Look-ups in named tables: a row name and a column name give one cell, copied from the table.

mif =
	menep	bano	pob	mirif	sev	zufad	kerar	tok	robifaf
gegaf	0.42	0.44	0.57	0.41	0.45	0.55	0.55	0.48	0.31
gup	0.58	0.44	0.34	0.64	0.68	0.32	0.33	0.38	0.85
degal	0.13	0.91	0.28	0.76	0.74	0.26	0.24	0.27	0.58
tikelir	0.45	0.61	0.24	0.73	0.74	0.23	0.24	0.31	0.88

sev of gup = 0.68
robifaf of gegaf = 0.31
tok of gup = 0.38
zufad of tikelir = 0.23
pob of tikelir = 0.24
tok of gegaf = 0.48
bano of tikelir = 0.61
robifaf of gup = 0.85

mub =
columns: tudit, ruf, riz, timape, viv, vem, figop, bov, fimukud
nov: [159, 177, 118, 58, 149, 121, 168, 91, 61]
pav: [101, 95, 80, 194, 35, 216, 95, 208, 37]
mafu: [62, 123, 67, 153, 179, 163, 112, 106, 92]

What is the timape of nov in mub?
58
What is the viv of nov in mub?
149
What is the tudit of mafu in mub?
62
What is the viv of pav in mub?
35
What is the fimukud of pav in mub?
37
What is the figop of nov in mub?
168

noren:
|  | ganavob | kanut | savur |
|---|---|---|---|
| puz | 220 | 57 | 239 |
| sumivo | 80 | 218 | 222 |
| nena | 44 | 225 | 153 |
| gif | 251 | 106 | 57 |

savur of puz: 239
ganavob of nena: 44
kanut of nena: 225
ganavob of sumivo: 80
savur of nena: 153
kanut of puz: 57
kanut of gif: 106
ganavob of puz: 220
kanut of sumivo: 218
savur of gif: 57
savur of sumivo: 222
ganavob of gif: 251

filamo:
,vori,mot
pifovon,-3212,-798
ruburar,5788,-5356
miri,-1977,-872
bof,-2193,-1647

What is the mot of miri in filamo?
-872
What is the mot of bof in filamo?
-1647
What is the vori of pifovon in filamo?
-3212
What is the vori of bof in filamo?
-2193
What is the mot of ruburar in filamo?
-5356
What is the mot of pifovon in filamo?
-798
What is the vori of miri in filamo?
-1977
What is the vori of ruburar in filamo?
5788

faf:
|  | geb | kar | bekub |
|---|---|---|---|
| tuvozi | 40 | 42 | 85 |
| gub | 47 | 53 | 78 |
| duk | 69 | 75 | 41 |
| bis | 72 | 73 | 33 |
| nofazu | 63 | 71 | 42 |
| vus | 61 | 42 | 83 |
| mas | 60 | 35 | 79 |
| pirenen | 36 | 75 | 46 |
| kidakez | 67 | 80 | 38 |
| vekisip | 26 | 48 | 68 |
| lup | 51 | 25 | 75 |

duk, kar -> 75
lup, geb -> 51
vekisip, kar -> 48
lup, bekub -> 75
vekisip, geb -> 26
vus, kar -> 42
nofazu, bekub -> 42
bis, geb -> 72
kidakez, bekub -> 38
tuvozi, kar -> 42
kidakez, geb -> 67
gub, bekub -> 78
pirenen, kar -> 75
lup, kar -> 25
duk, bekub -> 41
mas, bekub -> 79
nofazu, geb -> 63
duk, geb -> 69
tuvozi, bekub -> 85
pirenen, bekub -> 46
Which row has the largest kar? kidakez

pebag =
|  | butuze | pebole |
|---|---|---|
| kod | -0.384 | -0.235 |
| rizoze | -0.361 | -0.364 |
| rif | -0.117 | -0.759 |
| vas | -0.333 | -0.810 |
| vot | -0.322 | 0.135 |
| sidu | -0.014 | -0.410 |
| gepog | -0.468 | -0.155 |
| mig | -0.226 | -0.025 |
| vomun | -0.299 | -0.413 |
| patazu | -0.062 | 0.049 |
| zozanop | -0.252 | 0.703 |
| veboso | 0.063 | 0.231 |

veboso, pebole -> 0.231
gepog, pebole -> -0.155
vas, butuze -> -0.333
kod, pebole -> -0.235
zozanop, pebole -> 0.703
sidu, butuze -> -0.014
mig, pebole -> -0.025
rizoze, butuze -> -0.361
veboso, butuze -> 0.063
gepog, butuze -> -0.468
rif, butuze -> -0.117
vas, pebole -> -0.810
mig, butuze -> -0.226
patazu, pebole -> 0.049
vomun, pebole -> -0.413
kod, butuze -> -0.384
zozanop, butuze -> -0.252
vot, pebole -> 0.135
rif, pebole -> -0.759
Which row has the largest butuze? veboso

devore.csv
,baf,dov,rit
kur,56,184,24
luv,244,106,246
dufop,162,175,195
togonil,79,144,85
nagokuv,100,152,65
siromi,157,168,182
silile,37,165,38
talolad,201,140,227
sab,51,195,52
meza,56,187,25
rir,72,168,29
gad,98,162,97
ruf,41,210,15

dov of sab = 195
rit of silile = 38
dov of dufop = 175
baf of nagokuv = 100
baf of ruf = 41
rit of sab = 52
dov of rir = 168
baf of dufop = 162

Table balo
|  | gokiro | binobu | kuzave | rufakir | zekogu | vut | koril | vil |
|---|---|---|---|---|---|---|---|---|
| kosod | 60 | 43 | 82 | 98 | 43 | 94 | 60 | 102 |
| tavofar | 221 | 140 | 134 | 146 | 216 | 136 | 112 | 172 |
| lar | 150 | 30 | 71 | 134 | 47 | 157 | 62 | 84 |
| par | 191 | 171 | 188 | 104 | 158 | 104 | 171 | 203 |
| tusanas | 130 | 226 | 239 | 56 | 168 | 47 | 221 | 237 |
| moz | 169 | 143 | 144 | 137 | 153 | 138 | 142 | 148 |
| lolamov | 152 | 252 | 253 | 37 | 164 | 37 | 250 | 233 |
| lelumot | 114 | 212 | 200 | 83 | 162 | 75 | 204 | 182 |
| dag | 27 | 79 | 54 | 98 | 60 | 104 | 83 | 23 |
| fel | 9 | 89 | 66 | 80 | 46 | 85 | 95 | 29 |
| rodo | 204 | 184 | 190 | 111 | 196 | 102 | 168 | 213 |
| gif | 122 | 238 | 249 | 52 | 169 | 34 | 230 | 249 |
| fos | 106 | 182 | 171 | 93 | 125 | 92 | 186 | 144 |
| zuzomi | 215 | 178 | 186 | 116 | 202 | 106 | 161 | 215 |

rufakir of gif = 52
vut of dag = 104
rufakir of fos = 93
kuzave of rodo = 190
binobu of lar = 30
koril of gif = 230
gokiro of fel = 9
kuzave of fel = 66
binobu of fel = 89
zekogu of kosod = 43
vil of lar = 84
koril of lar = 62
Row with the largest gokiro: tavofar

